In the rows, 128 means zero.
Z: rows in 3 groups, each row roughly a mix of its group's directions:
Z (71 x 10):
[[ 64 157 147 107 116 135  99 153 143 129]
 [108 137 182  94 117 117 177 146 118 119]
 [ 80 162 129 157  82  99 119 131 117 142]
 [144 170 127 175 142 103 133 118  78 129]
 [ 71 137 126 162 159  93 119 154 117 138]
 [115  96 139 127 181 122 166  83 131 127]
 [ 61 106 130 105 112 122 139 165 131 148]
 [ 91 114 143  89 154 119 102 180 142 135]
 [116 154 147  80  94 129  84 154 136 107]
 [ 94 141  92 114 167 106 125 126 172  97]
 [115 127 137 158 184 114 120 112 182 125]
 [ 59 152 109 152 115 108 101 135 128 120]
 [120 156 104 152 102 131 163 115  92 176]
 [117 175 139 105 110 114  89 173 143 108]
 [186 133  92 145 128  91 141 137 126 161]
 [107 127 156  90  91 137 184 134 121 144]
 [ 81 123 150 107 128 119  93 181 122 148]
 [150  92 108 178 133 149 158 136 119 166]
 [140 119 186 113 129 129 174  98 147 105]
 [ 94 120 109 170 174 109  97 128 159 133]
 [130 159 100 130  78 152 109 138  88 157]
 [104  73 151 104 132 135 118 127 171  98]
 [ 76 105 170 119 161 118 146 150 151 138]
 [ 74 157 159 125  92 139 100 150 122 142]
 [ 62 131 152  99 125 152  99 147 130 115]
 [ 93 133 154 104  98 160  96 161  99 147]
 [130  98 116 162 164 125  89 102 166 107]
 [ 99 149 114 123  95 128  93 169  97 163]
 [181 149 116 120  89 151 133 133 100 164]
 [ 87  79 114  98 116 138  99 157 152 124]
 [163 160  96 177 142 130 123  93 118 148]
 [ 74 121 174  97 153 113 129 144 151 121]
 [104 151 120 171 163  90 161  99 127 129]
 [187  89 114 135 126 140 139 125  83 141]
 [ 90 103  86 134 142 129  85 151 158 145]
 [ 96 143 134 149  86 118  98 157  94 162]
 [104 102 166  81 132 133 141 147 172 111]
 [ 81 118 128 163 149 106 133  96 146  85]
 [139 120 143 177 172 108 111  93 140  97]
 [ 89 116 133 132 170 118 122 136 191 135]
 [133 129 129  73 116 171 105 164 107 148]
 [155 114 134  83  79 148 127 141  92 108]
 [152 125 191 137 126 141 160  94 153 117]
 [156  85 104 153 130 150 158  88 108 149]
 [129 155 103 152  76 153 118 111  85 140]
 [ 78  96 138 119 157 116 108 152 172 119]
 [131 150 128  80 118 118 109  75 120  90]
 [152 160 115 105  76 136  83 145 120 112]
 [110  93 131  91 177 112 114 168 145 122]
 [160  87 105 142 100 160 141  96 103 151]
 [ 84 122 179 111 124 114 178 137 129 127]
 [110 180 118 135  75 106  97 136 118 121]
 [168 132 134  85 163 144 109 158 149  98]
 [162 113 115 153  93 145 134  84  84 120]
 [148  98 102 147 102 146 146  75  99 146]
 [ 79 113 174 140 149 107 164 119 150 122]
 [135 136 143  61 129 131 104 101 131  89]
 [188 170  98 131 118 140 114 124  98 136]
 [ 99 153 152 105  92 123  92 176 140 125]
 [136 165 131 164  81 104 124 137 116 172]
 [150  94 107 124 184 103 149 119 152 101]
 [ 93 112 118  86 175 135 117 141 155  96]
 [ 70 143 169 112 121 124 102 160 144 138]
 [162 112 131 144 157 140 114  86 179 107]
 [104  94 134 150 160 118 172  82 122 145]
 [108 112 167 125 157  98 106 153 122  77]
 [ 70 146 158 129 113 106 116 171 144 139]
 [189  97 113 102 149 163 130 112 126 116]
 [147 122  95 148  83 137 133  77  95 139]
 [143  71 153 103 144 158 122 146  91 126]
 [136  76 127  87 154 158 115 151  98 121]]
which group is each row in? (one row of each group first):
[186 127 116  84 135 155 105 123 129  98]	F
[138 118  91 136 124  94 106 173  97 166]	A
[107 105 176 125 110 111 150 130  85  90]	C

[132  92 128 117 158 133 159  62 119 124]	F
[ 97 150 153  96  91 124  91 169 139 122]	F
[173 123 106 174 108 123 150  94  98 134]	A
[105 148 127 153 108  78 108 165 127 167]	A
[176  95 102 133  96 169 125 119 108 145]	F
[101 139 105 140 101 138 171 116 123 186]	C
